One vector is turned by the same rotation once a step. Each row is the vector after some number of steps, and that number follows the row.
The counts run from 0 to 472.
[125 138 166 139 144 132 152  96 126  81 140 158 120 126 114 131 136 103
 192 154  44 147 137 105 145 124 160 170 121 122 160 172  96 111 121 115
 145 158 165 111 130 117 117 129 154  88 140 176 135 107 127 131 144 170
 147 160 149 153  88 115 148 158 141 147 166 154 136 118 169  98 123 113
 123 118 155 119  66  91]
433
[129  89 154 126 133 111 151 102 122  99 118 143 135 115 127 115 129 116
 188 152  66 157 130 103 134 147 151 168 120 102 153 196  86  98 140 108
 137 169 182 109 132 137 102 135 157 103 138 154 119  98 127 132 144 196
 148 175 146 127  80 135 128 133 174 138 161 162 152 132 123 112 111 115
 150 115 149 109 127 115]
451
[142 128 157 120 135 129 173  96 132 106 123 141 169 130 105 125 156 137
 171 111  62 149 141 164 103 105 129 161 108 135 151 173 101 127 116 139
 116 148 163 135 140 122  78 147 177  93 112 205 131  89 146 126 124 178
 141 163 176 125 132 127 140 151 136 141 161 135 147 140 132 138 113  92
 130  87 105 106 139  93]
126
[120 168 164 123 161 123 140 104 124  85 133 171 129  85 123 122 145 114
 168 127  50 128 129 150 123 134 141 123 144 126 171 175 120  96  86 137
 127 168 139 125 122 104 133  99 144 118 136 199 120 105 106 145 131 165
 138 144 177 143 156 107 143 169 135 157 153 129 144 113 139 109 118  97
 131 101 131 126  69 126]
79
[138  94 137 102 122 115 161  94 115 123 102 140 159 104 102 110 148 162
 162 125  65 167 145 133 148 114 120 165 108 127 134 202 123 105 112 116
 106 138 184 129 137 160  68 151 156 125 116 156 105 114 114 149 123 184
 158 157 202 128  97 131 137 119 122 149 141 142 154 141 105 134  78  96
 146  93 129 132 131 154]
7
[154 156 163  97 123 150 160 114 110 114 153 154 179  80 145 101 145 146
 155 146 103 119 115 181  78 135 108 138 159 123 146 185 117  94 100 126
 111 187 141 153 127 129  87 142 154  95 109 171 120  93 124 126 136 202
 163 160 162 109 144 126 117 154 132 151 120 134 167 130 151 136 104 109
 113  89  80 128 120 156]
267
[116  80 151 123 137 115 153 127 110 105 140 150 157 112 127 105 156 116
 149 114  86 153 172 156 124 123 129 186 132 138 139 194 115 121 140 116
 132 152 195 128 143 144 101 148 141 107 119 162 126  95 132 113 143 178
 178 176 182 142  76 115 117 134 152 138 172 150 131 147 143 122 116 130
 134  81 112 118 149 143]
350
[113 123 180 130 143 140 162  83 153 110 110 145 144 166 117  84 120 109
 178 133  72 165 123 129 102 118 126 165 132 140 161 167 123 117 134 136
 109 124 148 123 144 121  79 158 182  63 133 187 129  93 108 138 144 159
 138 119 172 144 108 116 124 150 115 144 169 132 135 149 135 132 135  71
 136  80 138  90  96 118]
381
[116 100 180 129 160 156 161 114 103  96 127 177 133 125 131  97 100 104
 171 148  73 149 142 126 123 108 139 150 121 132 133 177 100 120 126 105
 152 147 170 108 165 132  79 148 144  45 130 153 142 108 104 122 137 163
 149 140 153 129  95 100 138 164 124 129 171 164 150 151 152 116 128 101
  90  95 144 127  74 106]
140
[114 150 164 127 148 155 132 112 117 111 135 143 162 100 124  73 142 116
 155 141 108 132 140 152 104 156 118 132 169 127 156 194 125  86 122 147
 106 172 134 130 140 131 126 154 135 108 122 170 116 103  82 142 163 175
 166 130 168  97 123 122 111 125 139 149 143 121 165 115 140 140 135 100
 151  77 102  78 119 184]
271
[108 117 180 150 151 156 129 101 126  89 146 168 158 133  96 106 150 107
 168 112  90 128 165 136 106 134 134 155 143 144 138 192 109 100 114 141
 133 155 140 107 130 139 137 141 153 103 117 198 130 108  95 134 128 153
 168 148 179 130 105 124 101 129 141 155 186 128 156 108 146 150 160  97
 159  89  99  74 128 146]
134
[118  93 169 145 148 102 141 107 131 113 113 144 167 129 138 115 141  85
 193 124  81 151 128 124 100 148 153 162 134 123 146 183  89 104 132 150
 136 161 186 115 138 125 114 123 154  81 115 192 128  90 135 131 149 171
 149 173 158 111  98 128 107 143 158 157 173 143 141 149 133 134 137 121
 140  94 118  92 144 105]
18
[124 101 155  96 148 124 161  95 104 109 110 146 152 119 133 106 142 146
 161 123  67 146 134 132 130 139 138 166 131 102 131 201 104  92 126 105
 130 162 196 134 137 143  85 146 158 120 135 139 136 106 112 138 122 182
 171 179 186 118  80 132 129 137 160 148 169 148 155 136 101 136 105 129
 139 104 120 129 150 138]
352
[115 134 179 103 167 132 162 108 112  90 147 170 149 122 150 121 116 121
 153 116  71 141 144 156 108 126 130 148 149 138 145 164 106  95 100 127
 129 143 158 139 143 114  91 136 173  80 149 172 126 101 112 114 125 152
 150 162 182 132 105 105 136 181 123 148 165 146 137 131 144 120 130 111
  84  91 123 160  87 111]
40
[137  91 164 153 128 129 129  86  98 115 117 164 160  88 138  85 110  91
 184 181 114 159 121 109 102 166 143 131 149 125 143 183 108  88 111 134
 136 170 165 120 141 154  95 143 130  83  97 140 122 105 113 121 146 181
 148 151 143 100 106 112 125 142 133 147 150 164 157 152 163 147 118 111
 108  86 120 120 103 166]
258
[156 103 164 126 109 152 141  74 129 108 142 160 155 129  88 114 128 123
 192 179  76 150 126  81 131 128 136 164 106 125 142 193 108  88 126 109
 137 161 151 115 110 164  71 152 171  86 109 134 133  94 127 125 143 172
 129 155 149 141  89 152 116 123 135 157 143 152 177 117 172 131 122  94
 135 110 129 107  99 137]
344
[137 143 143 109 135 114 145  83  97 107 137 158 154  53 137  99 131 125
 154 157  80 140 111 149 124 170 134 138 168 116 133 167 126  63  93 132
 119 164 172 153 117 145 109 121 135 121 137 149 123 105 122 123 140 177
 162 151 177 120 106  95 142 167 132 166 138 144 147 121 148 123  98 116
  91  73 123 148 107 166]
60
[138 104 149 130 116 123 159  91 127 131  78 138 165 109 129  78 125 119
 170 135  99 163 117 151 103 141 123 155 135 119 150 174  99 111 136 135
  80 148 175 135 155 144  73 166 157  75 116 159 115  89 124 134 147 183
 156 124 151 105  95 101 133 125 127 141 131 144 141 164 114 131  95 103
 114  68 115  90 143 144]
262
[124 109 156 114 148 128 177  87 119 106 109 144 152 125 106  97 130 153
 153 105  65 164 158 147 116 112 115 171 119 141 133 169 125 117 133 111
 107 125 172 139 152 133  63 156 176  90 142 149 122 105  95 131 127 162
 156 149 207 137 102 120 137 151 105 147 163 134 144 148 122 136 114  85
 111  73 127 129 112 140]
144
[113 112 182 143 134 101 130  94 137 114 120 137 154 113 144 106 118  85
 170 135  88 169 120 113  99 154 150 165 155 124 162 176 110  76 138 140
 131 159 173 130 128 117 100 130 168  85 130 166 136  95 113 122 150 165
 154 163 174 129  77 128  88 158 155 164 161 139 123 158 148 124 146  95
 121  88 133 118 135 122]
156
[114 111 179 142 134 152 125  99  98 124 163 162 153  82 119  80 140 105
 153 152 106 148 156 136  91 145 112 157 155 146 132 192 140  83 121 115
 136 162 144 118 115 150 111 140 141 103 116 156 117 108  98 115 148 167
 168 143 174 134  92 128  91 135 119 169 162 133 162 132 186 140 141 102
 114  80  96 120 119 197]
151
[125 161 158 122 122 137 149 117 116 105 136 149 137  88 146  88 147 119
 150 162  82 135 114 159 112 137 117 150 150 105 170 172 121 125 156 101
 112 176 152 133 150 121  99 158 137  96 135 169 121  88 117 124 181 216
 171 139 132 114 102 112 160 130 153 144 112 145 150 141 169  93  91 132
 127  92 126 105 100 161]
72
[126 165 146 107 131 127 150  95 127  93 136 163 151  85 127  99 153 128
 165 111  65 123 115 154 159 151 132 132 161 100 152 163 108  77  91 145
 104 164 139 145 129 122 142 127 148 129 142 185 124  98 108 143 139 184
 159 156 169 118 111 104 155 145 153 167 138 133 157  83 118 116 102 117
 150  90 118  95 115 136]
77
[139  87 145 120 123  90 150  96 113  98 130 160 156  91 134 128 137  99
 172 149  84 138 135 136 129 146 159 163 131 122 138 184  96  96 112 130
 140 162 192 131 131 139 112 121 145  95 110 170 123  91 155 113 132 183
 155 197 148 128  96 107 125 157 150 149 148 162 136 138 156 114 108 127
 100  96 110 137 118 110]
453
[102 154 146 110 146 117 137 126 111 112 135 126 133  62 132  84 159 136
 147 133  79 151 147 162  89 134 101 150 151 139 161 201 161 111 131 109
 118 166 164 121 122 114 110 119 123 133 132 181  94 116 110 126 165 191
 169 133 185 127 132 126 123 141 134 158 139 119 139 143 153 111 103 105
 137  93 137 130 102 179]
407
[123 113 153 108 147 144 146 108 120  90 146 164 163 125 100 114 168 121
 172  95  66 123 161 162 142 124 116 158 140 145 135 186 106  93 103 138
 127 152 155 136 142 143 122 158 153 115 130 192 122  91 110 128 122 171
 181 171 192 133  99 115 120 132 153 152 169 136 160  93 123 130 140 120
 152  89  90  92 144 139]
233
[128  89 151 141 141 122 156 108  96  99 115 167 137 112 128 123 121 111
 162 160  70 162 142 124 130 124 138 166 111 128 142 185 109 123 126  94
 153 150 189 109 141 135  93 142 137  78 116 146 124  98 130 113 153 181
 156 168 148 145  88 100 154 150 130 140 162 180 138 147 153 106 103 117
 101 109 159 147  80 114]
2
[138 133 148 118 160 105 150 117 105  97 122 157 148  70 126 126 139 130
 178 128  55 135 140 148 119 134 148 132 126 133 151 205 111  95  71 126
 141 183 176 114 113 124 126  94 131 121 115 200 111 117 129 145 120 175
 150 177 167 127 164 109 143 158 129 156 161 143 155 120 137 125 101 109
 126 112 134 126  96 119]
217
[115 133 170 110 158 143 171 139 103 112 107 143 146 117 141  85 145 147
 163 117  93 134 155 176 113 125 112 147 144 111 139 195 114 127 129 111
 102 161 155 129 173 117  91 157 146  97 134 175 122 102  94 139 151 198
 180 147 169  93 106 114 137 128 153 135 167 139 158 158 108 123 116 124
 139  97 100  95 123 140]
369
[118 107 173 154 136 149 130 118 114 110 154 156 168 112 113  96 148  91
 177 156 100 133 142 149  83 120 123 154 124 149 155 199 109 134 133 138
 136 175 149 114 146 153 116 150 134  70  98 189 121  90 129 115 159 182
 164 154 127 111 121 118 110 115 137 141 158 148 168 148 175 133 147 114
 142  90  93  68 123 136]
466
[127 147 150 142 132 114 153  87 148  93 116 148 145 102 130  91 159 114
 154 125  63 154 133 178 123 115 115 148 122 131 162 166 125 138 128 153
 106 132 167 136 157 124 117 138 153 111 118 208 116  87 129 121 138 170
 152 129 158 143 117  89 171 149 118 152 131 128 121 127 139  99  97 103
 133  64 122  97 112 114]
419
[123  96 167 126 144 132 138 112 118 110 157 158 158 113 113 118 148  96
 172 160  72 149 147 112  97 113 132 179 107 157 149 195 119 122 138 109
 154 158 159 111 124 142  92 134 152  73 104 158 133  97 153 105 147 176
 149 163 144 159  89 134 100 141 136 147 154 160 152 149 196 125 132 111
 123 113 125 140 103 136]
346
[130 134 138 120 119 132 148  79 125 126 101 142 158  65 131  74 135 143
 140 126  96 158 119 157 123 138 102 135 154 123 148 184 127  91 122 134
  89 152 165 161 143 146  86 158 141 116 126 171  99  91 106 133 143 183
 155 123 178 106 113  98 139 151 109 160 130 136 138 137 108 128  80  98
 124  63 114 107 132 172]
163
